Small tables with named rows and columns. After each table, cells are looked up by row and column.

zur:
cols = nal, kefogu, rab, dememam
lubag: [170, 126, 93, 165]
feg: [132, 132, 116, 209]
fif: [107, 117, 186, 97]
ritemuz: [173, 157, 126, 146]
kav: [188, 119, 116, 164]
vob: [225, 67, 111, 181]
tet: [116, 125, 166, 93]
sen: [143, 80, 107, 127]
lupo: [197, 61, 41, 94]
nem: [90, 142, 80, 108]
vuzupa: [184, 77, 152, 148]
kifozek: [150, 59, 68, 96]
fazaz: [160, 72, 83, 143]
dorozil: [136, 88, 19, 155]

What is the rab of dorozil in zur? 19
What is the rab of fif in zur? 186
What is the rab of vob in zur? 111
What is the dememam of fazaz in zur? 143
What is the dememam of fif in zur? 97
What is the nal of tet in zur? 116
What is the dememam of feg in zur? 209
What is the kefogu of kifozek in zur? 59
What is the rab of kav in zur? 116
What is the nal of vob in zur? 225
What is the rab of sen in zur? 107
What is the kefogu of fif in zur? 117
What is the kefogu of vuzupa in zur? 77
What is the kefogu of sen in zur? 80
What is the kefogu of feg in zur? 132
What is the dememam of tet in zur? 93
What is the rab of feg in zur? 116
What is the rab of ritemuz in zur? 126
What is the nal of sen in zur? 143

git =
,ruf,miferal,rifo,vugani,butezat,fub,gen,bobenob,zor,nog
boga,-0.77,-2.34,-0.77,-1.63,2.24,1.45,-1.16,-2.05,2.08,4.22
binifun,0.34,0.05,-2.63,-0.59,-1.54,0.98,-3.45,-1.46,-1.81,-1.06
bavinen,2.36,-1.64,0.95,-0.56,-2.60,0.91,-2.23,-4.17,1.07,-2.87
zabulo,-0.37,0.52,-1.54,2.76,-0.15,2.21,-3.72,2.49,-1.21,0.65
lipaf,3.21,-1.28,0.32,-2.12,0.24,0.03,-3.25,2.64,0.20,-0.38
gofipi,-2.84,-1.90,1.80,-3.26,-0.70,0.57,-0.54,5.81,-2.38,-0.77
tusure,1.38,1.09,4.03,0.51,2.09,-0.44,-0.09,-0.53,-6.20,3.18
bog,-0.89,-2.85,-0.50,-4.25,1.90,1.23,-3.38,-1.76,0.62,1.49

miferal of binifun = 0.05
bobenob of boga = -2.05
vugani of bavinen = -0.56
ruf of bavinen = 2.36
rifo of bavinen = 0.95
miferal of boga = -2.34
butezat of lipaf = 0.24
butezat of bog = 1.90
nog of lipaf = -0.38
vugani of tusure = 0.51
rifo of lipaf = 0.32
fub of bog = 1.23

kal
|  | gizukiz | ludeko | remurup | fesumiz | dur | kepebim | nuvul | kode | kebev |
|---|---|---|---|---|---|---|---|---|---|
| zupivof | 79.894 | 57.517 | 37.651 | 68.980 | 59.300 | 82.172 | 94.108 | 89.305 | 38.482 |
| vudusur | 61.421 | 51.511 | 51.665 | 42.379 | 63.910 | 54.852 | 53.248 | 63.867 | 19.868 |
| lekezup | 67.488 | 74.491 | 49.010 | 70.730 | 39.792 | 63.057 | 83.574 | 46.019 | 41.275 |
| vizipag | 50.747 | 68.015 | 60.256 | 86.071 | 70.288 | 68.452 | 75.247 | 6.590 | 39.321 |
| puzav | 53.203 | 73.076 | 86.717 | 74.663 | 49.414 | 49.972 | 64.441 | 78.729 | 40.004 |
| zetin | 66.692 | 55.973 | 89.052 | 54.581 | 74.472 | 59.167 | 55.034 | 56.568 | 49.422 |
| tovel | 85.720 | 67.165 | 57.396 | 83.302 | 71.872 | 65.388 | 91.972 | 40.048 | 63.919 |

What is the dur of zetin in kal?
74.472
What is the fesumiz of puzav in kal?
74.663
What is the remurup of zupivof in kal?
37.651
What is the kebev of zetin in kal?
49.422
What is the nuvul of vudusur in kal?
53.248
What is the kebev of zupivof in kal?
38.482
What is the dur of tovel in kal?
71.872
What is the gizukiz of vizipag in kal?
50.747
What is the kode of puzav in kal?
78.729
What is the nuvul of zupivof in kal?
94.108
What is the ludeko of zetin in kal?
55.973
What is the fesumiz of lekezup in kal?
70.730
What is the nuvul of lekezup in kal?
83.574
What is the remurup of tovel in kal?
57.396
What is the ludeko of vizipag in kal?
68.015
What is the ludeko of lekezup in kal?
74.491
What is the kepebim of lekezup in kal?
63.057
Row with the largest dur: zetin

